In the rows, zero is written as 128.
Each named turn below is shown by a few rows before and after it. Which turns, in which order, take the first row of each later pair to the second? The first pair is answered.
turn G:
[122 109 140 136 143 156 103 102 164 103 168 122 133 120 131 126] -> [128 155 121 110 133 131 122  93 128 146 138 114 144  91 148  96]
[134 146 134 158 119 137 132 146 115 131 138 112 112 143 111 108] -> [132 153 132 155 122 131 138 141 112 136 135 111 112 145 110 114]
[131 105 147 116 171 135 130  77 137 135 153 129 139 130 117 116] -> [131 111 137 129 160 153 114  82 143 138 156 130 131 114 132 106]
turn Y:
[155  73 117 141 143 107 113  93 135 105 107 129 150 163 121 135] -> [143  72 124 134 149 109 124  95 135 102 110 126 149 170 111 139]
[139 102 138 134 131 105 108 105 140  90 130 137 133 147 120 142] -> [134 107 140 137 133 104 117 116 143  87 123 138 132 154 115 146]
[ 96 126 140 126 141  81 173 130 111 131 113 125 124 156 113 142] -> [114 132 118 135 122  87 173 154 102 135 101 133 113 157 118 131]
[ 80 122 174 117 165 110 154 119 122 129 126 120 132 150  97 152] -> [ 86 136 151 127 145 111 164 162 106 127 110 126 118 160 104 158]
turn B:
[104 135 142 139 126 157 125 125 153 125 155 125 118  95 137 125] -> [114 135 135 131 127 148 115 105 151 139 156 116 125  89 141 114]
[128 150  84 139  71 163 100 159 149  98 141 144  92 108 164 127] -> [ 97 151 107 127  84 174 128 156 156  98 152 144  87  98 155 138]
[127 145 117 143 125 124 158 170 133 123 126 115 109 147 128 139] -> [108 151 133 128 136 127 170 155 137 133 128 113 111 142 127 137]
turn A:
[101 125 143 145 122 144 105 145 158 104 132 127 135 150 121 158] -> [ 90 136 159 124 141 130 116 105 157 119 137 121 148 140 111 155]
[101 137 135 125 134 127 143 126 124 143 133 130 121 123 132 141] -> [129 128 122 125 138 104 126 111 118 142 123 125 135 129 126 134]
[109 115 148 142 112 148 157 146 130 124 149 131 112 119 130 145] -> [127 118 153 118 144 112 155 100 118 139 138 126 142 103 118 127]
Now pairs of rows:
Each pair is 2 to 3 turns apart.
[158 137  91 146  99 147 104 148 126 129 129 134 123 113 153 108] -> [120 141 127 125 122 157 111  98 137 142 147 120 137  78 148  98] | Y then A then A
[148 135  98 131 118 107 112 123 109 138 111 129 129 150 131 118] -> [134 121 126 115 144 110 117  84 131 138 128 121 141 143 121 124] | Y then Y then Y
[109 113 140  94 122 109 187 163 112 128 136 144 139 140 125 143] -> [121  94 121 116 103 134 161 184 130 108 151 154 122 146 145 143] | Y then G
[176 102  88 141 117 125  74  87 125  91 130 113 150 122 144  83] -> [156 158  82 128  88  94 134 150  71 104  87 120 127 143 145 101] | G then A then G
[ 78 137 169 105 157 150 147  82 136 153 148 114 133  80 133 128] -> [ 76 163 139 121 113 145 180 176  99 149 116 135 105 112 145 140] | Y then Y then Y
[120 107 144 138 115 161 120 149 151 125 148 124 113 127 129 129] -> [100 131 162 115 125 130 156 150 127 133 131 121 121 130 118 135] | A then Y then Y
[153 131  95 123 125 126 100  90 131 148 125 128 151  99 141 108] -> [143 114 109 145 121 155  89 104 154 136 141 127 139  99 146 118] | A then Y
[158 134 110 127 115  87 132 155 111 102  99 136 150 177 109 144] -> [108 156 158  95 148 105 159  77 129 132 134 120 163 119 107 131] | G then A then A
[ 95  97 147 151 119 144 148 174 136  89 120 138  90 158 105 163] -> [ 93 173 123 116  99 138 175 137  97 159  93 131 101  95 136 121] | Y then G then A
[ 67 123 139 130 125 162 171 166 114 126 136 150 120 128 125 145] -> [146 118  96 125 137  88 138 148  79 126  97 145 149 161 108 125] | A then Y then A
